Each named turn below is shown by a few rows before and after it. Which turns, in which order, take the first row of each later pair to the second? The first pair is answered.
q735:
[ -5 -11 -11   2  -5  -6   1  -2  -5 -10   8   0] -> [ -2  -9 -12  -2  -3  -7   2   2  -2 -11   9  -6]
[ 17  -4   8   0 -21   7 -23   2 -12   4 -36   8] -> [ 20  -1   3  -2 -19   6 -12  15  -4  -2 -40  -6]
[ -3   9 -12   2   9  16   5   3   9 -12 -12  15] -> [  3  14 -11  -9  20  11   0   3   9  -9  -8   7]
[-19 -10  -1  14  -1 -11  14   1  -5  -2  32   7] -> [-15  -6  -5  13   3 -12  22  10  -1  -7  29  -4]
q91:
[ -6 -14  -4 -15 -17  -8  -6 -14  -9  -3   5 -10] -> [ -9 -13  -9  -9 -21   1   6  -1   1 -18  -4  -8]
[ -8 -10  15  11  -2  -4  -3   4  -6  -7  -5  22] -> [ -3 -13  12   6   0 -14 -12  -2 -12  -1   1  16]
[ -3   7 -17   0   9  11   5  11   2 -14   1   9] -> [-8 13 -1  4 16 16 -2  2  0 -1  2 20]
q511:
[  2 -18 -21  -6  -8 -21 -12  21  -9 -16  17  -3] -> [ -4 -21 -17   1 -11 -18  -9  20 -10 -16  22   2]
[-11 -15  -7   3 -17 -13   8   3   4  -7  21  -3] -> [-15 -15  -5   5 -16 -10   1  -6   1  -3  21   9]
[-14  -6   5   9  12 -10   4 -15 -12   9  34   6] -> [ -9  -3   5   1  18 -10  -6 -22 -12  12  28  10]
[ 12   3  -2 -13  22 -24 -16  -3  -5  12   3 -16] -> [ 12   1  -5  -8  17 -26  -2   7  -2   7   6 -25]
q238:
[ -7 -16  13  28 -16   4  27  -6   1   4  -4   8] -> [ 15 -24 -13  11 -20 -15  20   4   1  -9 -12 -15]
[-11   6  -6 -18  11   9   4  -6  10  -1  10  -7] -> [-16   0  -5  -7   4  10   4 -11   7  -2  15   4]
[ -1  14  18   2  11  19   3   3   8  11 -17   5] -> [ -8 -11  -2  16 -16   9  -4  -9  -5  -3  -7  24]
[  0   7   0 -15  14   1  -1  18  21   2 -16   1] -> [-17  -1   9   4   2  10   1   6  16   5  -7  25]
q612:
[-1  7 18 15 -2 12  1 -5 -1  2 -3  9] -> [ 14  11   1  -9  15  -2 -12  -7  -3   1  -3  -3]
[  5   9  24  -2  11   4  -5   1  -3  20   0 -12] -> [ 1  5  1 -5 22 -5 -1 -4  1  9 27 -5]
[-24   7 -16  -3  -4  14  -4   4   2 -18  -2  33] -> [-10  14   2  -9  -7  19 -16   9  -4  -6 -33  19]
[ -1   5  -9 -12  22  -4   8  11   3  -6  -3  -7] -> [-16   2   3   7  10   5  20  13   5  -4  -1   4]
Then:
Each pair is two turns apart.
[  6   3   9  -1  -7  -2   0   9  -7  13  -9 -16] -> [  1  -4   9   5 -12  -6  -1   1 -12  15   0 -10] -> q238 then q91
[ -4  -9   7  11   2   0   5  -3 -11  15   3  -8] -> [ 3 -6  0  0  9 -4 -4 -9 -9 15  4 -9] -> q511 then q612
[-20   1  10  17  -8  12  -1   2  -1  -2 -16   7] -> [-11   8   7   2   2  10 -17  -6  -2   1 -24   8] -> q511 then q511
[  1   8  -8 -11  19   6 -10  12  10  -3  -9 -12] -> [-12  10   6   0  20  16 -12   1   7   3  -3  12] -> q238 then q511
[ -4  -5 -12  -5  -9  -6   6   5  13  -5  15   6] -> [  7   6   9 -10  -9  -1   3  12  11   8  -5 -11] -> q612 then q735
[-18 -11   5   9   6 -13  -2 -27  -6  10  36   0] -> [-25 -14   4  21  -6   1  -4 -29  -7   0  19  20] -> q735 then q511
[-5 -4 15 11 -8  4  0 -6 -8 10 -1  1] -> [ 10   1   8  -4  -1  -2   0   1  -5   6 -10 -18] -> q238 then q238
[-16  12  20  24  10   7  10   0   5   1   7  11] -> [-15  -5  16  29  -9  -3   5  -7  -7   1  10   9] -> q91 then q735
[  3  18 -14 -22  33   2 -23 -11   5   4   3  16] -> [ -3 -15 -40  -1  -7 -12 -15  -6  -4 -23   3  19] -> q612 then q238
[ -9  16  12  -1  20   9   0 -10  11  -1  24   1] -> [-10 -14   3  15 -16   1 -11 -18  -4 -11  16  13] -> q612 then q238
[  9  -4 -11  -2  -8  -3  -2   6   3 -12 -18  -4] -> [  7   4 -10  -5   1   3  -1   8   7 -12 -18  -3] -> q735 then q91
[-17  -7   6  13  -3   0   8  -7   0   5  20   6] -> [ -2 -14 -16  -2  -6 -20  -3  -5  -5  -2  16  -8] -> q238 then q735
[ -4  -3 -27   0  11 -13  23   8  12 -17  28 -12] -> [-24   9  -5  15  13  15  22   0  19 -12  20  24] -> q91 then q511
[  6  -3   3   2 -15   4   6  14   4  -5 -24 -15] -> [ -7  -9  -3  16 -17   5  18  10   9 -13  -3  -3] -> q612 then q612
[-10 -11 -36   3  -4  -1  -4  -9   8 -30   7  31] -> [  7   9 -22 -25  27  -6 -27 -19   4  -8   3  19] -> q238 then q735
[ -7  10   3  11   8  23  29  24  25 -16  -2   7] -> [ 12  -2  15 -15  21 -16 -12 -13  -7  26  29 -10] -> q91 then q91
[ -4 -23 -16  11 -11 -26  -1 -19 -15  -1  29   5] -> [ 11  -4 -11  -2   6 -27  19   8   0   1  21 -37] -> q238 then q511
[  2  -9   3   7  -9 -10   5   3  -8   1   5 -12] -> [-6 -2 12 13 -8  4 11  4 -1  1 -1  0] -> q91 then q91
[ -6   5  17  11   4   4  20   9   2  13  12 -10] -> [-10  -2  18  14  -1   2  10  -5  -4  18  17   8] -> q612 then q238
[ -5  -4  14  14 -14   5   0  -2  -7   7  -8   2] -> [  9  -4  -9  -9   0 -13  -4   3  -4   1  -1 -19] -> q612 then q511
[ -5  -6  14  11 -19   8 -22  -7  -3  15  -6   2] -> [  8   4   5  -1  -4   4  -7  15   9   8  -9 -32] -> q735 then q735
[-18 -13  -4  19 -13  10   2 -12  -2  -8  10  35] -> [ -5   3 -17   4  -6  20  10  13  15 -25 -23  15] -> q238 then q91
[-12   3  11   0   1   5   0 -21   0   7  11  11] -> [  3   9  11 -16   8   1  -7 -15  -1  10  -5  -9] -> q612 then q511
[  5  -1   2 -16  -6 -18 -28 -16 -19   1   2 -13] -> [ -5  -4  25   3 -23  -4 -20 -12 -21   7  -8  -7] -> q612 then q612
[ 19  16  18   8  -5  16  11  22  12   1 -15 -32] -> [ 33  12  -3 -19   8  -5 -23   2   1   3 -10 -27] -> q238 then q612
[  9   3  24 -13  11   4   0 -14  -4  33   7 -25] -> [  2 -11  18  -7  -2   2 -15 -32 -15  31  11   1] -> q238 then q511
[ -5   8   4  -6  -3  -6  15  16   2 -16 -17  -2] -> [ -6   6  14 -13   5 -12 -11 -11 -10   2  -4  14] -> q735 then q735
